[[-18 -26 -10]
 [-51  26 -43]
 [ -8  28  -1]
 [ -8 -22   6]
 [ -8   7 -19]]
->
[[-51  26 -43]
 [ -8   7 -19]
 [-18 -26 -10]
 [ -8  28  -1]
 [ -8 -22   6]]

[[ -3  18 -23  25 -25 -30  -9  -5 -18   6 -34]
 [  9  14 -18  37 -28 -52   3  -6 -10  -4 -33]
 [ 18  25  -7  16 -32 -27   0  11 -23   8 -38]
 [  2  20  -8  24 -22 -37   2  -3 -22   1 -26]
 [ 10   7 -16  27 -24 -27  11   3 -20  11 -31]]
->
[[ -3  18 -23  25 -25 -30  -9  -5 -18   6 -34]
 [  9  14 -18  37 -28 -52   3  -6 -10  -4 -33]
 [ 10   7 -16  27 -24 -27  11   3 -20  11 -31]
 [  2  20  -8  24 -22 -37   2  -3 -22   1 -26]
 [ 18  25  -7  16 -32 -27   0  11 -23   8 -38]]

[[ 13  25  44]
 [ 32 -10   1]
 [ 39 -15 -12]
 [ 30   2  10]]
->
[[ 39 -15 -12]
 [ 32 -10   1]
 [ 30   2  10]
 [ 13  25  44]]

[[ 29 -23  31 -53  40]
 [ 13  17 -23  20 -21]
 [-27  12  22   8 -21]
 [-15  47  -6 -43  13]]
->
[[ 13  17 -23  20 -21]
 [-15  47  -6 -43  13]
 [-27  12  22   8 -21]
 [ 29 -23  31 -53  40]]

[[ 13  20  -7 -29 -24  12  12 -13 -11  -5 -12  29  12 -15  49  22]
 [  1  -1 -14  -2   2  11  -3  -2   2  -3  -9  -4 -19  -4  -6   0]
 [  5   7  -2 -11  -9   5   5  -5  -4  -2  -5  12   5  -5  19   9]
 [  0   1   0   1  -1   0   0   0   1  -1   0  -1  -1  -1  -1  -1]
 [  9  -1 -25  16  27  20 -18  14   7   5   5 -20  -8  14  -4   7]
 [  7  -1 -20  13  21  16 -15  11   7   5   4 -15  -7  11  -3   5]]
->
[[  9  -1 -25  16  27  20 -18  14   7   5   5 -20  -8  14  -4   7]
 [  7  -1 -20  13  21  16 -15  11   7   5   4 -15  -7  11  -3   5]
 [  1  -1 -14  -2   2  11  -3  -2   2  -3  -9  -4 -19  -4  -6   0]
 [ 13  20  -7 -29 -24  12  12 -13 -11  -5 -12  29  12 -15  49  22]
 [  5   7  -2 -11  -9   5   5  -5  -4  -2  -5  12   5  -5  19   9]
 [  0   1   0   1  -1   0   0   0   1  -1   0  -1  -1  -1  -1  -1]]

[[ 23  -9  -6]
 [ 49  12  12]
 [ 25  14 -11]]
->
[[ 25  14 -11]
 [ 23  -9  -6]
 [ 49  12  12]]

[[  8   3  26]
 [  2 -24 -12]
 [ -2 -23 -40]
 [ 12   7  53]
 [  3 -27  -6]
 [  7   6  20]]
->
[[ -2 -23 -40]
 [  2 -24 -12]
 [  3 -27  -6]
 [  7   6  20]
 [  8   3  26]
 [ 12   7  53]]

[[ 28  28   5  -8  50  44]
 [ 22  20 -12 -11  41  12]
 [ -8 -13  -4 -14   3  -8]
 [  6   3   1   0  32  34]
 [ 14   6  -3  18  29  -1]]
->
[[ 22  20 -12 -11  41  12]
 [ -8 -13  -4 -14   3  -8]
 [ 14   6  -3  18  29  -1]
 [  6   3   1   0  32  34]
 [ 28  28   5  -8  50  44]]
---
[[-37 -42 -37]
 [ -5 -19 -38]
 [-36 -41 -11]
 [ 19  19  17]]
->
[[ -5 -19 -38]
 [-36 -41 -11]]

[[  4 -22  -8]
 [ -9   4  13]
 [-13  -1  13]
 [  6  43 -15]]
->
[[ -9   4  13]
 [-13  -1  13]]

[[-14 -21  -1  42  31]
 [-43  38  52 -45 -41]
 [-17  38  30  -9  38]
 [-56  35  38 -55 -38]
 [ 13 -41  -6  15  -7]]
->
[[-43  38  52]
 [-17  38  30]]

[[-19  -5 -44]
 [ 19  -5  -2]
 [  1 -19 -40]
 [ 10  22 -45]
 [-26   3  50]]
->
[[ 19  -5  -2]
 [  1 -19 -40]]

[[-5 -4 28]
 [-6 -4 33]
 [-6 -4 34]
 [-8 -5 43]
 [-6 -4 34]]
->
[[-6 -4 33]
 [-6 -4 34]]

[[-42 -44 -39  39  32]
 [-36  45  42 -40 -31]
 [ 45  38  43 -44 -38]
 [ 41 -11 -38  40  43]
 [-47 -18  35 -37 -32]]
->
[[-36  45  42]
 [ 45  38  43]]

[[ 34  33 -11  12]
 [ 30 -16 -12  -7]
 [ 22 -23 -10  -9]
 [ 38  43 -11  13]]
->
[[ 30 -16 -12]
 [ 22 -23 -10]]

[[-10 -50  -5 -51 -35]
 [-21 -39 -13 -55 -53]
 [ 18 -42  31 -41 -55]
 [ 49  49  35  48  52]
 [-43 -28 -40 -43  47]]
->
[[-21 -39 -13]
 [ 18 -42  31]]
---
[[-10   3  25  44  40]
 [-13  16  52  41  39]
 [ -7 -45   7 -48  34]
 [ 18  11  52  41  37]
 [  9 -44   1 -39   4]]
->
[40 41  7 11  9]

[[-26   1  50]
 [ -4 -52  36]]
->
[ 50 -52]

[[12 21]
 [ 9 46]
 [10 42]]
->
[21  9]

[[  5  -7 -33]
 [ -2  -4 -45]
 [ -2   3 -30]
 [ -2   4 -33]
 [-14  26  -3]]
->
[-33  -4  -2]

[[ 50  -5]
 [ -8 -29]
 [ -6 -20]
 [ -9 -21]
 [ 34 -16]]
->
[-5 -8]

[[-24  -4  -8]
 [ 15  -3  -8]
 [ 29  16 -10]
 [ 14  24 -48]]
->
[-8 -3 29]
---
[[-13  21  16 -13   2]
 [-17   2  13 -17 -20]
 [ 44 -34 -33  44  38]]
->
[  2 -17 -33]

[[ 22  29 -40   4 -22]
 [ 27  -4  -2 -29  42]
 [ 37  11  -9 -24  33]
 [ 23  26 -41   3 -20]]
->
[-22 -29  -9  26]

[[ 37  40  47]
 [-50 -38 -40]
 [ 32  39  45]
 [ 30  42  41]
 [ 29  47  26]]
->
[ 47 -38  32]

[[ 12  16  12 -14   1]
 [-48  13 -48  20  48]
 [ 46 -27  46   9 -43]
 [ 48 -10  48 -12 -40]
 [-30  20 -30 -11  27]]
->
[  1  20  46 -10 -30]

[[-37 -55]
 [-52 -40]
 [  2  26]
 [-46 -32]
 [-35 -29]]
->
[-55 -52]

[[ -2   5 -24]
 [-29  35 -55]]
->
[-24  35]
